Q: [144,-91,948,-781]
E: [616,568,-630,44]
U: [616,568,-630,121]
Q : [144,-91,948,-781]
E : [616,568,-630,44]
U : [616,568,-630,121]

lamap: [536,-234,487,-193,-514,427,-515,472,-365,-144,282,-209,28,423,-661,-391,-267,199,106,284,-156,464,672,-97,250,35,-168,-228,-269,899,-182,519,-503,-23,104,-134,-13]
dib: [518,-195,452,-228,-452,388,-499,448,-327,-184,281,-170,60,482,-669,-446,-248,113,94,308,-111,464,650,-123,203,47,-117,-240,-350,864,-186,535,-527,-34,89,-114,-64]
dazin: [528,-271,492,-146,-546,439,-516,484,-385,-100,272,-229,10,366,-607,-336,-280,242,113,259,-168,446,651,-49,277,17,-200,-206,-201,869,-164,507,-459,-11,107,-144,-16]
bub: [533,-225,479,-200,-505,421,-508,468,-353,-165,283,-198,39,449,-669,-415,-264,173,110,288,-143,472,668,-106,235,38,-159,-242,-307,887,-182,541,-518,-37,106,-133,-42]
pifo: [527,-201,473,-209,-482,406,-504,466,-342,-166,283,-183,47,471,-669,-428,-255,148,104,296,-128,472,664,-122,222,34,-138,-225,-332,879,-192,539,-527,-37,93,-121,-51]
pevuz: [487,-146,418,-257,-384,351,-455,418,-274,-210,269,-134,81,511,-663,-466,-223,59,86,313,-81,459,628,-160,163,46,-74,-240,-397,819,-195,518,-550,-57,79,-102,-76]
mepaf: [487,-146,418,-257,-384,351,-455,418,-274,-210,269,-134,81,511,-663,-466,-223,59,86,313,-81,459,628,-160,163,46,-74,-240,-397,819,-195,518,-550,-57,79,-95,-92]
robev: [513,-277,488,-133,-552,439,-509,476,-385,-92,268,-242,-4,334,-596,-308,-272,262,105,243,-184,432,640,-45,286,16,-209,-201,-175,857,-149,502,-434,-14,113,-146,-7]
tevar: [511,-278,479,-109,-546,425,-496,468,-385,-72,264,-234,-16,316,-575,-289,-272,268,106,233,-185,428,630,-30,288,22,-211,-190,-150,830,-147,482,-417,-4,107,-144,7]
kem: [536,-247,491,-174,-531,436,-520,487,-374,-126,285,-221,19,411,-647,-378,-274,215,106,280,-165,468,667,-82,268,28,-175,-226,-256,889,-186,533,-487,-19,107,-146,-20]
Kudup: [510,-159,441,-239,-415,363,-478,427,-302,-199,274,-163,72,497,-661,-458,-235,93,95,311,-102,472,632,-143,180,42,-101,-241,-376,850,-195,526,-532,-44,85,-110,-66]
beker: [536,-234,487,-193,-514,427,-515,472,-365,-144,282,-209,28,423,-661,-391,-267,199,106,284,-156,464,672,-97,250,35,-168,-228,-269,899,-182,533,-503,-23,104,-134,-31]
kem : [536,-247,491,-174,-531,436,-520,487,-374,-126,285,-221,19,411,-647,-378,-274,215,106,280,-165,468,667,-82,268,28,-175,-226,-256,889,-186,533,-487,-19,107,-146,-20]
bub : [533,-225,479,-200,-505,421,-508,468,-353,-165,283,-198,39,449,-669,-415,-264,173,110,288,-143,472,668,-106,235,38,-159,-242,-307,887,-182,541,-518,-37,106,-133,-42]
tevar : [511,-278,479,-109,-546,425,-496,468,-385,-72,264,-234,-16,316,-575,-289,-272,268,106,233,-185,428,630,-30,288,22,-211,-190,-150,830,-147,482,-417,-4,107,-144,7]
pevuz : [487,-146,418,-257,-384,351,-455,418,-274,-210,269,-134,81,511,-663,-466,-223,59,86,313,-81,459,628,-160,163,46,-74,-240,-397,819,-195,518,-550,-57,79,-102,-76]
dib : [518,-195,452,-228,-452,388,-499,448,-327,-184,281,-170,60,482,-669,-446,-248,113,94,308,-111,464,650,-123,203,47,-117,-240,-350,864,-186,535,-527,-34,89,-114,-64]

Y: [-325,-381,-470,-379,-397,-143,-381,395,-311,-341,-326,470,490,289,159,-445,-381,-396,-303,6,-449,-472,-189,-3,471,440,-315,-429,607,-367,494,407,-22,493]
T: [-368,-420,464,-388,439,327,-444,-580,-351,452,-397,534,529,-427,-93,499,415,-488,-375,-139,442,426,-19,17,-522,-594,389,474,441,449,-407,-528,-185,-513]
S: [436,473,-426,492,-320,-72,491,508,431,-293,441,-682,-602,387,-170,-345,-377,427,489,-67,-402,-386,302,-57,581,534,-381,-373,-489,-341,396,603,-25,420]
H: [-88,-178,-131,-249,-127,747,-115,190,-149,-139,-161,-15,78,-35,-921,-175,-149,-182,-183,-451,-157,-197,859,-698,206,170,-73,-188,153,-152,113,179,-760,143]
C: [403,437,-102,399,-165,645,417,156,363,-131,376,-633,-675,-36,-786,-99,-117,452,379,-486,-134,-124,824,-612,141,194,-111,-173,-490,-162,-20,143,-632,19]
A: [-422,-523,121,-514,238,582,-598,-279,-517,160,-501,684,657,-217,-547,160,188,-512,-584,-261,142,145,388,-337,-300,-295,243,127,604,121,-221,-313,-449,-282]
Z: [-357,-480,-354,-417,-299,80,-486,298,-380,-235,-449,634,720,266,-94,-346,-400,-563,-499,-38,-490,-400,-38,-231,387,362,-332,-432,651,-353,442,354,-189,372]
S : [436,473,-426,492,-320,-72,491,508,431,-293,441,-682,-602,387,-170,-345,-377,427,489,-67,-402,-386,302,-57,581,534,-381,-373,-489,-341,396,603,-25,420]

kipe: [-317,-241,-940,-199,-28,-92]
gube: [17,28,616,143,-543,650]
gider: [832,34,431,126,-264,117]
Gak: [-170,-212,-665,423,-282,770]
mave: [333,32,597,-218,323,237]
Zoruk: [-317,-241,-940,-250,-27,16]
pinof: [-317,-241,-940,-199,384,-92]
bokir: [439,40,399,-282,-56,455]
bokir : [439,40,399,-282,-56,455]
gider : [832,34,431,126,-264,117]
gube : [17,28,616,143,-543,650]
mave : [333,32,597,-218,323,237]

teg: [-68,24,-107,43,152,-143,-7,94,129,-35,-63,6,-1,247,-98,-148,1,-66,-97,-91,-52,80,72,66,-10,-22,111,147,62,1,135,-38,71,134,46,73,-82,142,8,-12,38,-87,28,-98,75,-59,-150,22,-108,81,-72]
povep: [284,173,168,-125,-240,-68,92,-575,75,267,81,-161,-7,-253,286,191,-185,175,145,27,-238,-371,-5,-35,544,258,359,-431,-408,-250,-3,-182,-145,-348,-8,0,-149,-238,-77,-24,-45,332,52,306,-258,332,311,-173,381,-287,113]
zuv: [-229,-282,12,71,-14,404,-107,560,-381,-280,29,201,11,-204,-165,69,245,-88,19,163,430,318,-152,-98,-701,-294,-721,253,407,332,-290,325,39,170,-90,-160,379,6,85,58,-24,-251,-130,-192,179,-312,-86,181,-270,205,7]
vod: [164,18,181,-89,-257,160,34,-277,-140,117,101,-52,-1,-379,202,238,-52,131,161,121,-1,-203,-92,-92,164,99,-39,-303,-190,-70,-169,-3,-129,-264,-59,-91,61,-244,-32,8,-60,201,-20,208,-165,166,274,-76,241,-181,121]
vozen: [-231,-37,-244,123,346,-199,-51,398,173,-170,-135,79,1,504,-281,-318,81,-181,-217,-157,20,288,118,121,-251,-147,23,420,275,109,216,18,175,364,76,116,-67,330,46,-8,81,-282,22,-289,231,-238,-374,110,-337,253,-163]
Fosa: [31,167,-135,18,189,-370,44,-163,342,96,-90,-91,-6,398,-37,-212,-119,-36,-126,-190,-273,-60,161,128,332,118,488,52,-126,-162,304,-205,66,78,99,166,-285,168,-32,-43,58,19,97,-24,2,82,-138,-62,2,-4,-90]
nub: [44,-90,147,-44,-207,276,-13,-9,-252,-12,90,34,3,-375,98,213,50,70,134,156,159,-41,-129,-109,-132,-31,-300,-144,2,68,-241,118,-87,-145,-80,-131,189,-190,7,28,-56,64,-64,92,-63,14,183,8,89,-66,98]
voz: [-66,-111,33,14,-46,188,-37,182,-176,-94,28,72,4,-143,-34,66,90,-15,33,85,173,96,-76,-54,-256,-103,-297,54,134,122,-144,130,-5,26,-46,-79,162,-36,29,25,-19,-69,-56,-44,46,-99,9,61,-70,54,22]
suni: [273,227,98,-107,-141,-215,102,-594,210,284,37,-185,-9,-68,247,88,-219,146,81,-53,-331,-365,62,21,636,285,530,-374,-426,-296,123,-251,-106,-287,34,69,-255,-149,-84,-40,-17,312,88,271,-235,338,228,-184,350,-264,66]
Rize: [142,231,-66,-32,91,-389,79,-385,363,199,-56,-152,-9,289,76,-132,-189,34,-66,-175,-361,-205,156,111,538,217,618,-119,-283,-257,296,-272,7,-61,94,162,-337,70,-62,-51,39,149,115,97,-99,211,-12,-129,152,-116,-43]
nub : [44,-90,147,-44,-207,276,-13,-9,-252,-12,90,34,3,-375,98,213,50,70,134,156,159,-41,-129,-109,-132,-31,-300,-144,2,68,-241,118,-87,-145,-80,-131,189,-190,7,28,-56,64,-64,92,-63,14,183,8,89,-66,98]
Fosa : [31,167,-135,18,189,-370,44,-163,342,96,-90,-91,-6,398,-37,-212,-119,-36,-126,-190,-273,-60,161,128,332,118,488,52,-126,-162,304,-205,66,78,99,166,-285,168,-32,-43,58,19,97,-24,2,82,-138,-62,2,-4,-90]

rela: [38,26,57,20,-619,25,-18,48,11,45,55,38,79,749,28,21,43,73,421,27,25,-681,537,1,0,11,31,-19,19,49,-16,582,51]
dur: [561,26,539,-26,-87,564,62,486,-26,505,-733,-754,13,18,30,22,586,539,29,50,39,105,79,32,44,-25,20,-677,-3,-72,49,105,-19]
madop: [561,26,539,-26,-87,564,62,486,-26,-22,-733,-754,13,18,30,22,586,539,29,50,39,105,79,32,-546,-25,20,-677,-3,-72,49,105,-19]
dur : [561,26,539,-26,-87,564,62,486,-26,505,-733,-754,13,18,30,22,586,539,29,50,39,105,79,32,44,-25,20,-677,-3,-72,49,105,-19]

Sege: [416,-589,-312,-159,-25]
gebo: [445,-295,-509,67,-223]
mugu: [-414,412,390,-239,0]
donu: [356,-281,-456,-302,-33]
Tuva: [-464,304,449,-15,268]
kovel: [633,-737,-595,69,-22]
gare: [433,-689,-402,-158,108]
noba: [356,-281,-604,-279,-186]
kovel : [633,-737,-595,69,-22]
mugu : [-414,412,390,-239,0]

Toru: [-477,387,249,-580]
Meru: [297,-765,-586,318]
bobu: [210,-880,-653,338]
Toru : [-477,387,249,-580]
bobu : [210,-880,-653,338]

biru: [-430,-331,171,455,33,-240,-697,389,165,-209,28,-226,335,754,270,106,76,163,308,181,561,385,-306,-34,-73,177,-315,65,75,75]
gop: [-430,-672,171,455,33,-240,-697,389,165,-209,28,-226,335,754,270,106,76,163,308,181,561,385,310,-354,159,-42,-550,-268,48,192]
kud: [-430,-672,171,455,33,-240,-697,389,165,-209,28,-226,335,754,270,106,76,163,308,181,561,385,-306,-34,-73,177,-315,65,75,75]
kud : [-430,-672,171,455,33,-240,-697,389,165,-209,28,-226,335,754,270,106,76,163,308,181,561,385,-306,-34,-73,177,-315,65,75,75]
biru : [-430,-331,171,455,33,-240,-697,389,165,-209,28,-226,335,754,270,106,76,163,308,181,561,385,-306,-34,-73,177,-315,65,75,75]
gop : [-430,-672,171,455,33,-240,-697,389,165,-209,28,-226,335,754,270,106,76,163,308,181,561,385,310,-354,159,-42,-550,-268,48,192]

kapu: [167,-226,177,-3,11,-75,310,-1,-101,-89,326,166,-49,334,-270,116,221,-136,66,-136,94,-20,57,33,125,-5,-72,-75,-28,241,31,-37,-100,10,7,-37,-28,18,6,-13,-17,13]
mego: [41,-318,-40,7,15,-59,-17,-6,22,-66,174,-25,5,28,-251,-42,4,-63,136,134,1,-25,16,-2,128,-4,-109,-84,-113,-1,11,44,-22,9,-1,-54,-17,15,58,-15,-65,13]
pako: [-158,880,108,-23,-37,167,13,18,-47,204,-550,68,-4,-110,698,99,-23,182,-401,-346,-24,40,-56,12,-428,11,322,235,308,-14,-22,-117,72,-25,11,187,54,-36,-176,30,189,-33]
Kive: [118,-385,29,8,18,-85,102,-7,-33,-95,311,50,-22,185,-322,27,107,-111,157,73,49,-35,40,11,198,-5,-135,-96,-111,119,16,20,-67,4,-24,-60,14,-12,97,4,-84,0]
viko: [167,-226,177,-3,11,-75,310,-1,-101,-89,326,166,-49,334,-270,116,221,-136,66,-136,94,-20,57,33,125,-5,-72,-75,-28,241,31,-37,-100,-12,-36,12,45,-51,87,31,-48,-24]
gep: [-68,777,203,-27,-28,126,170,21,-101,148,-395,123,-29,93,544,155,91,106,-356,-402,28,15,-27,28,-345,7,292,188,282,122,-11,-137,11,-33,0,177,80,-66,-133,49,165,-45]
sare: [-343,739,-231,-11,-47,183,-463,7,142,235,-740,-229,76,-561,703,-139,-342,291,-283,46,-151,15,-112,-50,-396,14,281,208,185,-373,-65,-1,192,11,72,43,-59,63,-210,-34,163,20]
viko : [167,-226,177,-3,11,-75,310,-1,-101,-89,326,166,-49,334,-270,116,221,-136,66,-136,94,-20,57,33,125,-5,-72,-75,-28,241,31,-37,-100,-12,-36,12,45,-51,87,31,-48,-24]
sare : [-343,739,-231,-11,-47,183,-463,7,142,235,-740,-229,76,-561,703,-139,-342,291,-283,46,-151,15,-112,-50,-396,14,281,208,185,-373,-65,-1,192,11,72,43,-59,63,-210,-34,163,20]
Kive : [118,-385,29,8,18,-85,102,-7,-33,-95,311,50,-22,185,-322,27,107,-111,157,73,49,-35,40,11,198,-5,-135,-96,-111,119,16,20,-67,4,-24,-60,14,-12,97,4,-84,0]
mego : [41,-318,-40,7,15,-59,-17,-6,22,-66,174,-25,5,28,-251,-42,4,-63,136,134,1,-25,16,-2,128,-4,-109,-84,-113,-1,11,44,-22,9,-1,-54,-17,15,58,-15,-65,13]

gat: [-510,91,202,260,-156,56,-173,-559,-396,195,48,-146,-208,-87]
nefaf: [-510,91,202,260,-156,56,-173,-559,-396,195,48,-146,-418,51]
guno: [-38,1,264,20,-135,-160,-105,-13,-35,-342,-91,165,-651,-51]
Badi: [-179,156,-111,-180,91,43,51,-88,234,143,215,-50,65,-61]
nez: [-510,91,202,260,-156,56,-173,-559,-396,195,48,-146,-208,113]
nefaf : [-510,91,202,260,-156,56,-173,-559,-396,195,48,-146,-418,51]
Badi : [-179,156,-111,-180,91,43,51,-88,234,143,215,-50,65,-61]

kig: [339,615,-952,247]
vidi: [377,628,-876,214]
borov: [-446,-514,193,485]
gupi: [684,-872,-242,-558]
nimo: [-583,-623,550,492]
rarov: [-551,-667,473,501]
Zetad: [254,511,-682,185]
semov: [100,404,-705,300]
vidi : [377,628,-876,214]
Zetad : [254,511,-682,185]
kig : [339,615,-952,247]
nimo : [-583,-623,550,492]

